In the rows, zero is written as 128.
M: rows in 4 groups, each row roughly a mix of its group's directions:
M (100 x 10):
[[155 128 157 102 145  83 103 172 164 128]
 [148 110 112 123 126  82 120 155  71  94]
 [126 119 166 110  79  86 161 155 128 152]
 [131 152 110 171 151  79 112 176 129 116]
 [136 156 171  82 115 133 131 137 173 163]
 [102 111 106 115 116 189 158  90 132 103]
 [155 134 181 134 128  62 136 110 133 123]
 [146  95 142 135 112 140 145 155 145 199]
 [119 114 178 131 143 185 109 168 138 140]
 [127 133  84 142 151 107 179 136 157  86]
 [147 181  99 136 155 135 104 182 125 124]
 [175 160 137 130 136  97 145 148 184 115]
 [106 154 113 109  95 152 136 161 171 173]
 [ 84 132 148  82 132 122 180 122  99 111]
 [119 109 121 123  71  99 125  91 173 148]
 [108  80 107 126 126 158 138 175 113  86]
 [109 169 167  94 137 130 128 164 154 168]
 [159 139 154 126 169 116  81 118 109 174]
 [141 130 152 118 122  69 126 185 155 125]
 [155 124 137 109  54 113 112 105 139 104]
 [132  82  94 168 131 168 122 113 169 130]
 [ 97 143  99 174 159 110 155 173 120 121]
 [119 143 140 157 170  93 133 166 103 173]
 [ 87 140 100 165 146 164 137  99 164 104]
 [ 92 132  75  97 124 134 148  90  91 132]
 [149 184 155 134 183 151 130 131 113 143]
 [121  90 118 185 167 124 133 132  84 124]
 [115  97 114 107  64 105 102 118 104 153]
 [152 125 151 111  55  90 122 127 136 121]
 [ 84 135  69 163 133 136 125 154 101 113]
 [159 126 170 152 118 148  79 168 148 143]
 [139  95 111 110  96 103 116 170  77 108]
 [110  95  85 157 124 134 108  93  96  88]
 [132 123  50 150 124 161 107 124 139 133]
 [ 96 133 133 154 155 144 142  67 169 133]
 [110 121  86 130 127 181 137 100 142  79]
 [125 156 161 154 175 136 165 150 164 148]
 [ 81 106 146  91 107 178 149 147 114 124]
 [170 149 175 118  91 117 157 133  99 153]
 [134 121 111 122 148 160 131 195 156  94]
 [ 89 109 146 113 135 130 193 160 131 152]
 [119 102  80 128  89 123 112 164  86 150]
 [152 104 105 180 164 126 127  96 168 129]
 [120 144 149  93  85  95 159 164 120  95]
 [116 127  82 118  90 171 122 176 135 113]
 [113 121  88 128 107 157 142 120 157  64]
 [115 119 180 118 155 153 102 100 100 170]
 [105 182 175 106 166 127 129 135 156 126]
 [170 132  99 163 126  75 115  93 146 129]
 [134  92 120 125 120 117 140 167  68  88]
 [122 114 155 137 142 183 173 155  98 107]
 [117 108 123  97 145 195 137  84 135 122]
 [104 118 109 124 163 194 142  90 118 130]
 [159 152 166  70 102 116 129 135 156 148]
 [160 105  99 153  70 107 100 112 152 130]
 [149 110 120 143 147  91 121 141  60  99]
 [141 182 133 125 180 116 101 133  94 152]
 [148 127  60 157 121 102 142 118 157 104]
 [152 150 120 155 125  70  93 166 138 109]
 [115 104  99 134 162 151 130 174 149  77]
 [151 113 181  81  96 109 125 123 134 162]
 [129 144 142 113  82 113 111  88 134 186]
 [173 152 162 123 144 108 168 167 146 152]
 [125 136 107 156  54 118 141 109 108 104]
 [113 113 103 165 145 117 134 181  81 150]
 [152 162 109 107 115 113 132 100 135  60]
 [127 134  99  77  66 123  99 137 117 131]
 [131 151 119 179 176 124 171 153 132 109]
 [132 117 109 109  96 176 121  77 138  91]
 [ 92 108 116 137 143 181 140 132 183 114]
 [125 183 151  77 114 130 128 131 173 126]
 [111 151 129 124 130 166 116 112 194 164]
 [154 165 168 128 153  78 106 115 104 148]
 [150 123  74 171 154 120 142 126 170 107]
 [ 87 132 105  88 102 165 152 164 110 110]
 [105 111 109 143 145 109  99 142  58 109]
 [127  72 107 147  90 126 148  93 163 114]
 [145 129 118 149 158  95 129 128  76  74]
 [112 118 119 162 167 119 116 100  89  75]
 [172 187 169 132 152 120 144 124 126 148]
 [125 119 131 162 170 124 169 111 156  78]
 [152 142 133 106 133 154 115 196  89 132]
 [ 99  74  89 126 122 129 116 155 103  89]
 [166 173 141 116 119  79 105 113 117 163]
 [106 198 118  96 124 127 129 139 154  96]
 [163 123 161  94 149 142  83  94 125 162]
 [ 95 129 149 147 138 175 155  81 159 144]
 [106 139 131 158 175 110 134 177  85 134]
 [113  81 108 126 111 106 123 137  66  99]
 [103 124 115 102 130 110 141  61  89 147]
 [115 166 146 111 163 102 109 120  99  74]
 [ 82 140 143 155 162 165 136 110 174 139]
 [115 144 125 162 152  79 141 187 125 137]
 [131 134 150 126 155 105 107  68  95 166]
 [130 152 101 173 126  81 116 170 132  98]
 [149 120 110 102 102  96  95 169  79 130]
 [161 124 135 146 150  82 159 137 101  77]
 [112  69 123 139 101 177 118 102 146 143]
 [160 179 144 132 176 144 135 155 161 126]
 [138 122  47 154 119 145 121 128 151 119]]
the three rows of each list that fit no group, in list order (the others fit one group, some only roughly):
  K663: [108 142 167  71 107 140 102 126 155 160]
  K258: [118  95 129 134 124 183 141  76 114  95]
  K438: [ 92  93 154 142 107 171 171 101 120 126]
  K391: [125 116 154 114 102 147 149  90  90 183]
  K201: [160 159 117 141 179  80 107 133 105 114]
  K2: [127 112 139 103  71 160 145  78 114 134]
  K980: [154 161 122  89  77 124 150 153 162 143]
  K586: [139 143 165 104  76  76 146 126 141 138]
  K475: [153 167 140 135 147 136  68 150 107 161]
  K787: [169  93 114 109 103 133  97 185 131 125]
  K402: [162 108 170 127 143 130 132  67 153 105]
  K164: [129 146  91 159 163 110 105 164 150  84]
  K784: [ 89 166 126  93 138 107 100 167  94 110]

K258, K586, K787
  K993: [ 78 139  95 157 148 149 116  99 130  84]
  K922: [139 183 111  81  94 118 134 148 150 105]
  K571: [142 170 124 149 159 128 170 122 170  91]
  K570: [138 149 123 181 113  82 112 141  86 150]
  K883: [144 150 109 129 139  78 107  80  98 161]
  K569: [138 103 103 110  78  73  99 135 111 126]
  K866: [133 111 159 117  91 113 139  78 180 121]
  K125: [ 89  96 110 111 130 159 140  72 105 149]
  K946: [113 126 124 188 177 141 165 147 143 138]
  K972: [108  91 151 105  66 115 137  90 119 133]
  K455: [ 97  94  93 116  99  99  95 110  86 125]
  K204: [105 109 131  86 148 172 159 135 171 105]
  K484: [147  66 152 164 114 131  93 103 137 113]
  K80: [174 134 154 109 127 114 140  79 146  82]
  K119: [147 178 161  91 166 121 107 127 114 157]

K866, K484, K119
  K387: [ 88 106 129 167 149 154 136 168 173 131]
  K772: [138 121 174 122 162  99 120 161  86 162]
  K752: [100  98 102 103  80 122 168  99 134 103]
  K595: [151 131 153 125  61 101 118 101 102 149]
  K679: [123 186  95 111 125 106 133 169 113  93]
  K392: [150 130 115 168 156 126 146 168 177  96]
  K845: [143 125 117 153 184  98 140  73 140 133]
  K617: [117 110 117 167 204 128 133 138 136 145]
  K721: [151 178 142 128 161 101 109 106  85 152]
  K746: [ 92 159 147 103 149 108  99 129  76 154]

K387, K617, K746
  K28: [124 134 171 130 147 156 138 194 147 107]
  K398: [121 146 119 161 192 108 114 174 126 132]
  K670: [114 137 105 151 153  98 137 186 154  91]
  K340: [139 121  86 154 195 120 116 125 104 106]
  K152: [175 157 171 112 149 104 146 113 144  91]
  K510: [191 155 143 103 114 102 163 147 148 122]
  K986: [153 139 145 134 113 127  94  83  84 173]
  K68: [ 84  67 104 145 121 136 144 130 116  91]
  K698: [ 91 123  95 122 114 158 143  82  95  91]
  K364: [100 138  92 165 130 120 181 169 145 130]
  K477: [110 104 158 152 158 155 122  69 155 121]
  K403: [165 112 116 163 128 145 172  97 174 116]
  K747: [192 108 130 105  85 112 146 145 132 153]

K340, K698, K364
  K121: [117 174 107 133 120 152 161 141 189 129]
  K545: [114 150 103 154 133 111 151  97 196 137]
  K467: [133 115 150 107  56 150 147 137 148 157]
  K483: [124 174 119 139 171 111  97  94 167 143]
  K592: [150 105  71 165 102 136 147 103 128  94]
  K832: [153 105 141 146  99 171  91 140 133 179]
  K193: [146 149 192  92  90 116 118 135 127 150]
  K824: [138 127 189 149 187 138 127 141 145 135]
  K219: [ 81 147  72 154 126 151 126 116 138  92]
  K107: [136 141 115 142 167  90 107 186 151 104]
  K631: [140 143 109 160 203 114 142 106 141 127]
  K493: [135 143 159 144 145 109 153  86  66 132]
  K973: [137 158 112 141 117 150 173 140 192 141]

K545, K832, K193
  K838: [120 135 106 141 189 111 105 128  80  99]
  K192: [176 168 144 105 117 132 122 181 145 149]
  K750: [ 96 108 116 108 166 160 161 149 168 100]
  K348: [152 158 160 132 129 164 107  85 112 173]
  K56: [156 139 151 126  96 113  64 131 111 165]
  K242: [145 145 123 138 144  67  87 152 165 138]
  K937: [104 150  99  92  70 148 114 132 159 142]
  K664: [111 118 155 165 145 127 178  79 122 101]
  K373: [ 87 119 106 119 134 194 146 151 150 148]
  K523: [139 119 118 103 159 185  99  83 141 113]
  K909: [138 192 129  92 116 116 147 166 155 124]
  K252: [ 87 114 118  93  89 170 116 122  90 142]

K348, K242, K373
  K177: [119  99  82 110 103  85  83 139 122 109]
  K45: [109 142 145 148 187 178 147 123 101 119]
  K363: [146 157 156  76 122 106 116 152 173 150]
  K323: [ 97  98 134  96  72 143 126  99  97 144]
  K52: [144 125 166 143 152 124 159 176 126 179]
  K829: [100 145 115  94  86 161 109 104 175 131]
  K296: [147 147 151 109  64 126 126 128 128 181]
  K673: [147 142 127  86 105 152 112  62 137 143]
  K432: [155 130 106 159 131 109 176 185 118 143]
  K500: [113  97 105 100 105 151 102 181  92 128]
  K529: [150 152  79 156 174 111 114  92 123 142]
  K67: [143 150 142 130 168  72 155  84 119 122]
  K809: [ 79 139 131  69 103 101 148 148 111 125]
  K557: [150 145 107 148 172  89 119  75 121 148]
  K846: [101 105 134  91  77 103 160  99 104 125]

K363, K673, K809
  K943: [148 123 159 111  60 130 155 137 147 158]
  K47: [ 84 161 164 103 137 149 122 171 158 114]
  K279: [131 123 164  83 159 175 133  90 147 124]
  K87: [130  85 144 110 123 109  88 104  70 117]
  K619: [ 76  90 102 133 116 161 135 111 170 117]
  K356: [ 93 103 146 132  86 168 150 100 156 155]
  K75: [100 111 114 112 185 158 162 154 155 114]
  K25: [111 145 141  83 103 120 131 197 125 141]
  K390: [176  97  91 133  87 119 135  99 118  97]
  K144: [122 100 131  96  77 150 119 160  85 149]
  K896: [123 155 114 177 177  99 112 155 110 151]
  K271: [155 176 126 142 182  81 129 128 122 125]

K47, K279, K25
  K295: [160 131 134 107 110 146 142 203 143 112]
  K528: [100  98  86 122 133 165 101 176 121 109]
  K902: [164 152 135 182 136 112 156  91 160 136]
  K446: [ 79 153 135 142 149 162 135 150 168 166]
  K588: [129 149 160 147 143 124 153  61  97 142]
  K4: [136 155 125 106 184 114 155 167 147  94]
  K314: [ 78 120 111 155 146 143 186 143 106 142]
  K621: [143  80 163 109 107 140 113 111 133 184]
  K842: [111 159  80 164 142 151 148 114 153  88]
  K594: [124 102 135 114  69  84 158 103 133 105]
  K319: [144 115 123 174 152 108 127 177 174 110]
  K334: [105 153 131 109 148  96 105 180  81 133]
  K489: [139  99 165 132 160  98 108 128  67 126]
  K410: [ 90 108 165 108 162 169 138 100 104 150]
  K644: [142  84 102 161  99 147 128 135 184 116]

K902, K4, K319
  K844: [124  95 127 148 130 191  87 119 137 160]
  K501: [160 128 118 116  90  55 112 122 127 129]
  K376: [147  97  90 170 102 147 119 137 178 114]
  K153: [129 155 161 119 156  73 116 121 110 175]
  K770: [ 96 107 143 106  95 167 173  94 115 146]
  K593: [152 134 119 162 146 141 146 153 152  61]
  K597: [153 154 143 160 122 103  86 111  86 165]
  K978: [100 138 162 107 171 176 117 138  97 153]
  K783: [ 87 171 118 112 144 136 158 118 160  81]
  K766: [134 149 129 111 117  95  78 101 101 178]
  K691: [116 108 122  86 128 160 139 131 183  84]

K153, K593, K783
  K386: [113 108 157 115 130 146 130 194  88 150]
  K682: [134 107 139  78  75 148 141 103 150 101]
  K408: [144  95 188 148 132 124 100  93 137 158]
  K892: [118 166 148 133 149  92 125 196 134 128]
  K308: [121  81 104 144 133 101 150 133 129  65]
  K514: [113  78 100 126  86 135 131 151 176 114]
  K969: [137 119 201 131 164 125 116 102 122 155]
  K300: [155 143 157 103  86 153 134 174 120 165]
  K238: [156 140 106 138 176  87 129 151 132  80]
  K12: [107 166 143 137 141  65 147 159 116 103]

K386, K892, K12
  K211: [122 121 126 117 118  72 182 100 136  95]
  K94: [109  54 105 141 100 134 123 156 141 133]
  K138: [120 153 132 134 121 101 110  62 139 172]
  K722: [136 151 144 162 148  98 121 132  85 185]
  K32: [135  99 127 119  66 168 119  99  99 111]
  K798: [100 101  94 163 129 121 107 159  75 143]
  K871: [115  93 137 139 149 119  90  91  78  97]
  K685: [160  96 145 114  95 147 140  72  98 142]
  K458: [145 121 127  90  97 130 111 125 179  76]
  K715: [108 133 106 157 159  95 134 189 146 109]
  K810: [163  87 173 106 110 131 119  99 145 165]
  K926: [ 92 124 119 144 156 170 164 108  90 161]

K94, K32, K685
  K726: [158 168 106 158 179 118 130 161 150 114]
  K997: [ 83 131 108 147 176 147 109  81 147 129]
  K185: [168 141 113  87  79 122 137 101 153  97]
  K445: [163 148 152 138 120  80 155 101 175 131]
  K104: [127 128  82 152 119 142 131  82 135  71]
  K833: [116 132 169  97 121 110 123  73 124 174]
  K27: [140 143 140 105  72  95  87 114  99 147]
  K273: [151 157 111 113 159 138  89 190 119 126]
  K611: [145 142 155 147 158 166  79 151 129 167]
  K229: [142 105 137 174 182 154 119 107 164 134]
  K914: [145 140 106 111 126 137 115 172 199 124]
  K223: [ 94 104 135  98 109 163 150  76 127 158]
  K819: [117 100 134 141  90  86 150  68 126 127]
  K213: [162 136 170 117 123  85 184 128 145 128]

K833, K223, K213
